One turn moves each row of this set onto another row. After a few examples, where does it send each row asked below?
z_119: -1, -5, -4, -9, 6, 6, -8, -15, 18, -1, -3, -20, -18, -2, -7, -2, -13, -20, 16, -3, -10, 7
z_536: -8, -16, 16, -8, -2, 4, 10, 3, -9, -11, -11, -23, -21, 1, -10, 3, 3, 5, 2, -28, -10, -9
z_220: 10, -15, -2, 10, -11, -1, -3, -11, 0, -19, 8, -8, 8, -4, -21, 0, -18, -15, 5, -1, 0, 9
z_55: 13, -20, 25, 1, 11, 11, 7, 7, -9, 7, -8, -6, -12, 4, -3, -2, 10, -3, 4, -22, 4, -8
z_439: 7, -15, 24, 1, 4, 17, 8, 15, -1, 0, -10, -11, -9, 2, 0, -4, 13, 2, 12, -19, 5, -1
z_217: -6, -6, 0, -2, 0, -2, -6, -11, 16, -6, 7, -16, -16, -7, -11, 3, -14, -30, 20, 0, 2, 2
z_407: 10, -17, 27, -1, 9, 12, 7, 8, -2, 1, -7, -8, -5, 5, 0, 2, 12, -2, 9, -22, 5, 1
z_429: 4, -21, 0, 11, -21, 8, -10, -10, -2, 11, -8, -8, -12, -5, -28, -14, -14, -10, 9, -2, 4, 4
z_75: -5, -1, 14, 12, 0, -1, 12, 1, -9, -4, -11, -18, -10, -4, -5, 3, 22, 2, 2, -4, 3, -17
z_586: 11, -15, -13, 5, -8, -7, 4, -2, -7, -19, 6, -15, 2, 4, -16, -1, -22, -16, 6, 1, -1, -2
z_917: 10, -16, -1, 11, 0, 1, -8, -6, -3, -20, 8, 0, 4, -8, -23, 1, -21, -13, 2, -4, 3, 1
z_711: 9, -16, 20, -5, 6, 10, 6, 8, -6, 2, -12, -5, -7, -2, 2, -3, 14, 1, 17, -25, 7, -8
z_723: 6, -17, -3, 11, -16, 10, -13, -12, -3, 16, 0, -3, -7, -8, -14, -12, -13, -7, 18, -1, 4, 9
z_517: 0, -14, 8, 11, -17, 12, -15, -13, -8, 11, -3, -3, -16, -2, -19, -2, -17, -6, 17, 7, 0, 5
z_605: 7, -5, 8, 1, 1, 7, 17, 5, -19, -6, -6, -6, -9, -2, -3, 8, 21, -2, 1, -2, -5, -16
z_400: -5, -17, 19, -8, -4, 6, 2, -5, -14, -7, -11, -18, -21, 2, -2, 6, 7, -3, -6, -21, -13, -16
z_919: 8, -18, -11, 1, -1, 3, 6, 2, 0, -14, 10, -6, 6, -1, -16, -3, -23, -19, 6, -1, 4, 1
z_287: -10, -7, -9, -9, -5, 1, -7, -11, 13, 3, 7, -12, -21, -4, -7, 1, -16, -23, 15, -7, -1, 2
z_500: 11, -19, -7, 8, -9, 0, -8, -3, -9, -18, 8, -11, 6, -7, -19, 2, -22, -13, 2, -4, -7, -6
z_846: -3, -2, 8, 9, -4, 6, 17, 7, -18, -13, -15, -13, -10, -3, -4, 2, 16, 2, 6, -7, 3, -16
z_629: 6, -7, 2, 16, -15, 10, -8, -11, -3, 21, -3, -7, -13, -3, -22, -4, -8, -9, 17, 7, -1, 0
z_196: -6, -21, 18, -7, -7, 0, 5, -3, -16, -10, -10, -22, -20, 0, -9, 8, 4, 3, 2, -26, -11, -11
z_798: -11, -18, 18, -9, -6, 6, 8, -3, -8, -7, -5, -18, -12, 4, -4, 2, 5, 5, 4, -29, -9, -17
z_884: 5, -15, 3, 11, -17, 4, -10, -14, -6, 12, -4, -10, -14, -8, -20, -4, -14, -11, 25, 5, 2, 11
z_334: -2, -23, 18, -6, -5, -7, 6, 7, -16, -5, -7, -26, -18, -2, -8, 8, 3, 7, 6, -22, -9, -11
z_827: 1, 0, 6, 0, -11, 4, 19, 1, -15, -8, -11, -6, -7, 1, -5, 5, 21, 4, 4, -11, 1, -13
z_768: 7, -11, -16, 7, -10, -3, -2, -7, -1, -16, 10, -3, 5, -7, -16, -2, -14, -17, 1, -5, 5, 1
z_35: -8, -3, -11, -9, -1, 10, -6, -13, 12, -1, -7, -13, -19, -10, -7, -2, -11, -23, 15, 4, -4, 3
z_597: 11, -17, 2, 16, -17, 6, -12, -7, 1, 12, -6, -12, -10, -4, -23, -16, -3, -11, 18, 5, 4, 0
z_204: 11, -12, 24, -2, 8, 8, 5, 9, -3, -3, -11, -14, -3, 4, 7, 4, 11, 3, 6, -16, 2, 6
z_639: -3, -2, 10, 8, -2, 5, 15, 2, -17, -7, -10, -10, -8, -4, -4, 7, 23, -2, 8, -2, 2, -17
z_488: -4, -2, -2, -8, 0, 2, -8, -4, 14, -5, 6, -6, -24, -6, -13, 10, -11, -27, 16, 2, 1, 1
z_667: 4, -2, -2, -8, 5, 3, -11, -6, 17, -3, -3, -12, -18, -2, -5, 7, -15, -30, 12, -8, 0, 3

z_334 goes to z_75
z_605 goes to z_55
Where do these go?
z_488 goes to z_917
z_407 goes to z_196
z_119 goes to z_586
z_768 goes to z_723
z_629 goes to z_667
z_536 goes to z_846
z_220 goes to z_884
z_827 goes to z_711
z_429 goes to z_35

